128 stands for zero in the data rows.
Here are some points, one per row:
[156 123 136 141 132 159 110 149 111 122 154 125 148 146 115 115]
[119 143 104  87 145 117 115 114 140 141 149 111 123 127 140 129]
[133 132 144 126 156 125 118 120 126 143 124 169 130 117 126 144]
[145 155 121 124 203 148 129 148 136  97 154 150 122 128  89 128]
[125  99 111 130 138  87 141 150 131 116 148  99  97 142 129 142]
[188 113 117 153 182 146 122 120 122  87 180 146 113 129 117 119]
[111 128  96 139 126 198  89 132 124 124 132 123  98 138 173  94]
[172 145 129 145 176 102 146 156 168  71 135 100 120  82  67 123]
[129 164 139 132 148 108 147 159 142 106 141  94 152 134  94 133]
[110 173 106 154 151 126 113 126  86 105 141 124 100 145 121 148]
[106 105 131 143 103  90 133 126 176 150  57 124 177 145 125 135]
[120 105 102  99  92 114 166 114 149 101 149 109  78  95 119 120]
[128  87 161 151 143 142 111 100  71 147 119 154 105 153 142 125]
[198 179 130 137 168  94 121  91  89 173 146 154 170 149  69 117]
[138 101 113 113 120 163 122 143 128 108 129  93 134 117 115 129]
[175  98 103 117 168 144 142 169  84  53 115 164 148 133  80 116]
[188 121 144 101 117  89 114 150 153  86 143 109  92  95 107 111]
[132 114 156 142  85 129 138 103 112 136 116 134 133 142 143 139]
[139 114 152 143 155 109 126 137 137 127 173 109  96  79 110 123]
[106 110  89  91 100 192 148 174 139 105 135 147  99 137 115 123]
[117 150 168 126 108 140 148 136 105 125  88 134 122 121 121 127]
[148 133 115 151 123 170 121 156 118  92 159 120  99 147  67 138]
[ 64 133  87 100 120 104 156  94 162 165 148  95 122 119 146 110]
[167 139 129 121 154  86  99  96 113 158 171 147 163 115 120 130]
[126 114 140 133  77 161 121 143 112 142 113  96 139 121 150 125]
[143 107 137  95 128 121  98 139 142 123 124 112 114 127 117 113]
[ 72  90 112 135 103 140 141  93 173 160  93 111 126 105 156 117]
[131 142 171 115 157 116 122 121 126 166 109 158 173 145 111 170]
[133  99 124 102 145 115 139 145 154 133 102 145 166 135 169 139]
[163 133 155 156 132 145 118 145 125 131 161 118 135 123  94 128]
[ 88 124  98 120  78 117 160 170 176  90 117  79 120 150  97 129]
[140 143 116 133 124 106 127 135 159  79 153 144 171 118  91 160]
[112 104  81 122 109 147 104 114  95 118 148 106  89 104 132 126]
[114 146  98 150 108 136  93 140 126 117 112  91 113 128 165 138]
[136 148 128 100 182 134 121 125 176 125 158 142  92 106  86  87]
[148 133 127  99 130 163 139 144 136 139 135 117 140 147 125 152]
[117 154 131 178  85  87 123 100 123 111 141 125 135 109 118 118]
[112 160 106 175 185 113 170 134  90 131 178 113 119 143  88 157]
[109 127 122 100 121 131 133  97 102 141  79 136 102 139 156 125]
[102 160 162 131 112  88 136 107 140 171  98 170 205 146 152 152]
[130 115 157 135 155  74 145 107 128 160 106 149  89 109 154 135]
[139 128 176 105 136 115 143 151 109 104  94 165 107  92 160 108]
[ 93 163 168 139  90 112 114  88 135 178  97 120 185 143 178 164]
[168 108 119 138 135 140 103 118 112 135 131 116 109 103 148  97]
[129 131 151 112 119 112 125 141 109  92 138 140 117 107 132 115]
[140 120 168 156 129  93 128 113 139 136 113 111 134 110 140 117]
[ 79 140  72 123 118 139 128 119 148 104 142 123  84 111 138  95]
[129 109 133 122 102 149 122 129 140 111  78 128 138 133 154 128]
[127 121 114 129  78 141  97 142 114 138  89 118 115 140 184 132]
[ 81 111 184 110 110  80 122  90 114 189  78 125 171  99 119 158]
[108  81 116 116 101 118 107 103 163 146 116 143 115  91 179  91]
[100 119 152 131 166 135 116 138 129 128 112 152 161 127  95 161]
[138 113 147 147  83 142 140 115 151 157 112 145 162 145 130 135]
[139 173 154 148 110 169 115 143 117 156 122 162 132 162 152 119]
[125 139 129 114 149 139 129 148 121 160 138 123  84 119 130 126]
[139 144 138 131  93  97 148 114 107 161 154 112 172 175 113 135]
[ 76 137 142 173  94 140 129 161 163 145 157  91 108 139 174 120]
[ 96  98  71 124 114 112 137 157 150 128 124 104  62  90 127 116]
[106 154 126 117 120  86 112 139 144 164 137 129 153 102 140  98]
[135 124 107 137 175 101 148 111 147 128 153 129 154 111  80 114]
[136 140 130 116 138 138 117 133 103 111 149 145 133 148 117 114]
[146 130 111  99 125 149 107  92 120 156 123 131 135 143 106 128]
[135 124  92 138 144 113 117 149 120 142  98 151 123 106 147  97]
[174 138 117 144 133 147 116 152 107  79 139 129 128 140  96 124]
[ 93 118 123 122 130 140 148 130 122 135 105 133 117 117 131 108]
[133 125 149 124 139 142 103 112 101 116 158 140 143 129 114 121]
[ 89 145 147 131  99 168 117 112 116 167 125 146 148 152 152 153]
[128 123 134 123 130 127 132 129 104 136 106 150 157 140 132 151]
[136 116 117 115 124 183 141 112  89 101 147 134 118 145 119 117]
[127 144 114 113 129 143 136 146 153 158 114  98 142 141 145 135]
[158 128 137 105 142 147 144 115 126 144 130 171 145 168 149 136]
[129 133 132 126 135 129 153 105 110  96 129 136 124 133 111 136]
[114 116  92 135 132 134 153 101 161 135  96 108 117 162 179 164]
[140 105 130 122 126 134 145 153 144 109 115 136 133 136 173 137]
[131 121 144 114 131 138 114 139  89 138 128 108 122 124 149 154]
[137 142 137 141 113 134 141 100 131 127 159 118  89 131 168 145]
[114 132 133 164 119  90 144 133 143  75 119 141 143 155  86 117]
These points spread out most along one direction. For each point below, how far along it does it lie, from 0 to 99? 50 is the average, and the first point above lies past it.
[129 164 139 132 148 108 147 159 142 106 141  94 152 134  94 133] --> 63
[132 114 156 142  85 129 138 103 112 136 116 134 133 142 143 139] --> 35
[140 105 130 122 126 134 145 153 144 109 115 136 133 136 173 137] --> 45
[137 142 137 141 113 134 141 100 131 127 159 118  89 131 168 145] --> 47
[140 120 168 156 129  93 128 113 139 136 113 111 134 110 140 117] --> 42
[139 114 152 143 155 109 126 137 137 127 173 109  96  79 110 123] --> 67
[ 93 118 123 122 130 140 148 130 122 135 105 133 117 117 131 108] --> 44
[114 132 133 164 119  90 144 133 143  75 119 141 143 155  86 117] --> 59
[128  87 161 151 143 142 111 100  71 147 119 154 105 153 142 125] --> 44
[114 146  98 150 108 136  93 140 126 117 112  91 113 128 165 138] --> 43
[131 142 171 115 157 116 122 121 126 166 109 158 173 145 111 170] --> 40
[114 116  92 135 132 134 153 101 161 135  96 108 117 162 179 164] --> 32
[148 133 115 151 123 170 121 156 118  92 159 120  99 147  67 138] --> 78
[127 144 114 113 129 143 136 146 153 158 114  98 142 141 145 135] --> 41
[ 79 140  72 123 118 139 128 119 148 104 142 123  84 111 138  95] --> 53
[172 145 129 145 176 102 146 156 168  71 135 100 120  82  67 123] --> 85
[117 150 168 126 108 140 148 136 105 125  88 134 122 121 121 127] --> 43
[100 119 152 131 166 135 116 138 129 128 112 152 161 127  95 161] --> 51
[ 72  90 112 135 103 140 141  93 173 160  93 111 126 105 156 117] --> 22
[138 101 113 113 120 163 122 143 128 108 129  93 134 117 115 129] --> 58
[120 105 102  99  92 114 166 114 149 101 149 109  78  95 119 120] --> 56
[112 160 106 175 185 113 170 134  90 131 178 113 119 143  88 157] --> 72
[106 110  89  91 100 192 148 174 139 105 135 147  99 137 115 123] --> 59
[ 96  98  71 124 114 112 137 157 150 128 124 104  62  90 127 116] --> 53
[127 121 114 129  78 141  97 142 114 138  89 118 115 140 184 132] --> 30
[143 107 137  95 128 121  98 139 142 123 124 112 114 127 117 113] --> 54
[139 144 138 131  93  97 148 114 107 161 154 112 172 175 113 135] --> 41
[163 133 155 156 132 145 118 145 125 131 161 118 135 123  94 128] --> 65
[156 123 136 141 132 159 110 149 111 122 154 125 148 146 115 115] --> 62
[133 125 149 124 139 142 103 112 101 116 158 140 143 129 114 121] --> 58
[106 154 126 117 120  86 112 139 144 164 137 129 153 102 140  98] --> 39
[188 121 144 101 117  89 114 150 153  86 143 109  92  95 107 111] --> 71
[102 160 162 131 112  88 136 107 140 171  98 170 205 146 152 152] --> 18
[112 104  81 122 109 147 104 114  95 118 148 106  89 104 132 126] --> 55
[175  98 103 117 168 144 142 169  84  53 115 164 148 133  80 116] --> 85
[140 143 116 133 124 106 127 135 159  79 153 144 171 118  91 160] --> 64
